[[125 113 128 124]
 [142 105 125 126]
 [130 122 138 130]]
->
[[124 128 113 125]
 [126 125 105 142]
 [130 138 122 130]]

[[135 112 129 146 130 110 120 136 111 133 102 103]
 [128 128 129 129 127 127 128 128 127 129 127 126]
 [129 125 128 130 127 125 127 130 125 129 124 124]
 [128 128 129 129 129 128 128 128 128 128 128 128]
 [126 132 128 123 128 132 130 126 132 127 135 134]
 [129 127 128 129 127 126 128 128 127 129 125 125]
 [128 129 127 127 128 129 129 127 129 128 129 130]
 [130 125 129 132 129 125 127 130 124 129 122 122]]
->
[[103 102 133 111 136 120 110 130 146 129 112 135]
 [126 127 129 127 128 128 127 127 129 129 128 128]
 [124 124 129 125 130 127 125 127 130 128 125 129]
 [128 128 128 128 128 128 128 129 129 129 128 128]
 [134 135 127 132 126 130 132 128 123 128 132 126]
 [125 125 129 127 128 128 126 127 129 128 127 129]
 [130 129 128 129 127 129 129 128 127 127 129 128]
 [122 122 129 124 130 127 125 129 132 129 125 130]]

[[116 127 134 140 129 146 156]
 [118 118 145 149 116 134 112]]
->
[[156 146 129 140 134 127 116]
 [112 134 116 149 145 118 118]]

[[133 132 131 128 135 134 132 129 130 132 130 129]
 [128 128 129 128 129 155 131 128 131 129 128 128]
 [130 129 129 128 138 141 130 128 131 129 131 130]
 [129 130 131 128 133 141 133 129 131 131 130 129]
 [138 129 129 128 141 131 129 128 129 130 133 129]]
->
[[129 130 132 130 129 132 134 135 128 131 132 133]
 [128 128 129 131 128 131 155 129 128 129 128 128]
 [130 131 129 131 128 130 141 138 128 129 129 130]
 [129 130 131 131 129 133 141 133 128 131 130 129]
 [129 133 130 129 128 129 131 141 128 129 129 138]]

[[126 106]
 [127 123]
 [128 129]
 [126 116]
 [129 137]
 [128 127]
 [127 120]
 [130 150]]
->
[[106 126]
 [123 127]
 [129 128]
 [116 126]
 [137 129]
 [127 128]
 [120 127]
 [150 130]]

[[108 116 115 126]
 [137 103 136 120]]
->
[[126 115 116 108]
 [120 136 103 137]]
---
[[124 126 128 125 132 131 131]
 [129 136 123 123 119 124 141]
 [142 127 124 121 120 116 128]
 [135 124  98 130 122 109 127]
 [132 133 148 125 134 113 126]
 [118 127 110 134 129 128 130]
 [127 131 129 126 121 155 133]
 [134 131 131 128 130 132 132]
 [110 129 127 133 128 106 128]
 [132 133 135 124 120 154 100]
 [133 126 147 131 120 121 137]
 [132 120 104 124 143 138 140]]
->
[[129 136 123 123 119 124 141]
 [135 124  98 130 122 109 127]
 [118 127 110 134 129 128 130]
 [134 131 131 128 130 132 132]
 [132 133 135 124 120 154 100]
 [132 120 104 124 143 138 140]]

[[122 135 156 127 130 134 138 110 144 123]
 [135 121 127 131 135 124 124 133 131 140]
 [117 141 147 124 120 136 138 108 137 112]
 [115 137 153 126 124 142 146 121 128 103]]
->
[[135 121 127 131 135 124 124 133 131 140]
 [115 137 153 126 124 142 146 121 128 103]]

[[134 124 104 134 131 143 119 128 122 129 129 140 132 129]
 [134 133 135 141 134 139 134 136 153 131 132 131 127 127]
 [128 135 105 133 137 130 133 112 126 127 125 134 125 129]
 [131 140 151 137 136 124 130 132 108 129 123 125 134 128]]
->
[[134 133 135 141 134 139 134 136 153 131 132 131 127 127]
 [131 140 151 137 136 124 130 132 108 129 123 125 134 128]]

[[138 142 118 119]
 [136 149 131 125]
 [142 111 138 114]]
->
[[136 149 131 125]]

[[146 144]
 [108 155]
 [108 143]
 [138 133]
 [131 115]]
->
[[108 155]
 [138 133]]

[[137 140 129 110 121 141 145 120 117 132 125 137 100 150 118 150]
 [118 148 131 132 110 123 139 130 110 117 135 118 143 138 143 133]
 [121 108 129 138 111 120 145 125 147 124 136 135 130 111 119 126]
 [121 125 128 118 131 113 133 137 120 150 119 146 100 138 148 128]]
->
[[118 148 131 132 110 123 139 130 110 117 135 118 143 138 143 133]
 [121 125 128 118 131 113 133 137 120 150 119 146 100 138 148 128]]
---
[[124 132 120 114 151 113 137 134]
 [120 113 149 117 132 138 121 133]
 [145 124 125 143 118 135 121 113]]
->
[[120 113 149 117 132 138 121 133]
 [145 124 125 143 118 135 121 113]
 [124 132 120 114 151 113 137 134]]

[[122 134 144 141 131 118 140 149 130 136]
 [123 130 154 145 128 117 134 145 124 123]
 [121 133 145 141 131 118 142 149 130 136]
 [130 126 133 129 126 130 122 122 125 120]]
->
[[123 130 154 145 128 117 134 145 124 123]
 [121 133 145 141 131 118 142 149 130 136]
 [122 134 144 141 131 118 140 149 130 136]
 [130 126 133 129 126 130 122 122 125 120]]

[[130 130 132 122 128 134 126 119 132 133 106 134 135 139]
 [118 130 136 119 126 131 116 131 119 139 122 131 121 117]
 [136 128 121 139 123 118 136 117 133 121 127 118 139 135]
 [129 129 138 124 130 138 129 123 129 136 130 127 134 130]
 [128 127 117 133 120 119 132 121 137 121 134 139 132 133]]
->
[[129 129 138 124 130 138 129 123 129 136 130 127 134 130]
 [118 130 136 119 126 131 116 131 119 139 122 131 121 117]
 [130 130 132 122 128 134 126 119 132 133 106 134 135 139]
 [136 128 121 139 123 118 136 117 133 121 127 118 139 135]
 [128 127 117 133 120 119 132 121 137 121 134 139 132 133]]

[[143 106 123 108 136 136 106]
 [124 140 112 126 137 122 108]
 [149 139 131 142 115 147 134]
 [137 147 136 104 125 137 129]
 [135 123 137 110 136 111 108]]
->
[[135 123 137 110 136 111 108]
 [137 147 136 104 125 137 129]
 [149 139 131 142 115 147 134]
 [143 106 123 108 136 136 106]
 [124 140 112 126 137 122 108]]

[[136 118 127 118 131 115 122 108]
 [135 119 129 119 132 116 120 107]
 [123 134 134 134 133 139 111 121]
 [150 116 128 116 130 127 130 125]
 [134 113 120 113 130 116 127 116]
 [136 113 121 113 123 114 129 109]
 [126 116 119 116 127 122 125 117]]
->
[[123 134 134 134 133 139 111 121]
 [135 119 129 119 132 116 120 107]
 [150 116 128 116 130 127 130 125]
 [136 118 127 118 131 115 122 108]
 [136 113 121 113 123 114 129 109]
 [134 113 120 113 130 116 127 116]
 [126 116 119 116 127 122 125 117]]

[[151 149 135 123 126]
 [110 112 122 132 130]
 [102 106 117 134 130]
 [124 142 103 127 126]
 [147 150 128 123 126]
 [130 113 152 129 130]
 [136 118 154 128 130]
 [149 149 133 123 126]]
->
[[136 118 154 128 130]
 [130 113 152 129 130]
 [151 149 135 123 126]
 [149 149 133 123 126]
 [147 150 128 123 126]
 [110 112 122 132 130]
 [102 106 117 134 130]
 [124 142 103 127 126]]
---
[[144 106 122]
 [110 149 113]
 [136 119 143]
 [146 107 146]]
->
[[146 107 146]
 [136 119 143]
 [144 106 122]
 [110 149 113]]

[[125 126 105 131 152 127 155 127 137]
 [111 134 129 134 126 120 126 110 124]
 [136 118 130 120 129 138 128 138 135]]
->
[[136 118 130 120 129 138 128 138 135]
 [111 134 129 134 126 120 126 110 124]
 [125 126 105 131 152 127 155 127 137]]

[[126 128 126 143 130]
 [124 120 119 141 132]
 [106 128 133 129 150]
 [131 130 130 139 125]
 [133 132 113 143 123]]
->
[[106 128 133 129 150]
 [131 130 130 139 125]
 [126 128 126 143 130]
 [124 120 119 141 132]
 [133 132 113 143 123]]

[[121 132 129 135 140 145 125 135 124 126 128 138 130 105]
 [126 142 150 141 126 136 146 115 113 146 148 127 121 125]
 [139 119 121 115 118 108 128 118 129 128 119 129 121 149]
 [109 127 138 144 118 135 123 141 141 127 155 113 143 123]
 [141 143 130 118 137 119 149 110 110 144 113 145 110 132]
 [122 126 122 133 143 145 121 144 133 118 122 135 133 109]]
->
[[126 142 150 141 126 136 146 115 113 146 148 127 121 125]
 [109 127 138 144 118 135 123 141 141 127 155 113 143 123]
 [141 143 130 118 137 119 149 110 110 144 113 145 110 132]
 [121 132 129 135 140 145 125 135 124 126 128 138 130 105]
 [122 126 122 133 143 145 121 144 133 118 122 135 133 109]
 [139 119 121 115 118 108 128 118 129 128 119 129 121 149]]

[[128 141 113 133 149 126 131 148 127 119 109]
 [139 121 126 129 131 144 120 122 137 130 132]
 [140 142 112 136 129 142 112 143 109 118 115]
 [133 142 117 144 120 124 125 149 130 134 137]
 [134 136 133 114 128 139 134 147 125 130 125]
 [136 114 119 113 129 124 121 147 143 116 129]
 [143 140 129 128 135 123 130 121 136 126 117]]
->
[[134 136 133 114 128 139 134 147 125 130 125]
 [143 140 129 128 135 123 130 121 136 126 117]
 [139 121 126 129 131 144 120 122 137 130 132]
 [136 114 119 113 129 124 121 147 143 116 129]
 [133 142 117 144 120 124 125 149 130 134 137]
 [128 141 113 133 149 126 131 148 127 119 109]
 [140 142 112 136 129 142 112 143 109 118 115]]

[[154 155 153 152 152 153 150]
 [154 150 151 150 151 152 153]
 [157 152 155 148 150 153 148]
 [153 151 152 148 152 151 150]
 [144 156 147 153 150 152 153]]
->
[[157 152 155 148 150 153 148]
 [154 155 153 152 152 153 150]
 [153 151 152 148 152 151 150]
 [154 150 151 150 151 152 153]
 [144 156 147 153 150 152 153]]

[[132 110 124 117 119 124 117 140 134 126 121 135 124 135]
 [130 113 119 123 123 120 117 143 144 133 118 138 126 147]
 [128 121 148 134 135 141 138 126 109 110 123 130 129 107]
 [112 147 127 141 139 107 125 124 130 136 129 112 115 137]
 [119 105 139 140 140 125 116 146 122 114 111 130 120 124]]
->
[[128 121 148 134 135 141 138 126 109 110 123 130 129 107]
 [119 105 139 140 140 125 116 146 122 114 111 130 120 124]
 [112 147 127 141 139 107 125 124 130 136 129 112 115 137]
 [132 110 124 117 119 124 117 140 134 126 121 135 124 135]
 [130 113 119 123 123 120 117 143 144 133 118 138 126 147]]

[[126 136 128 132 110]
 [147 152 130 120 117]]
->
[[147 152 130 120 117]
 [126 136 128 132 110]]
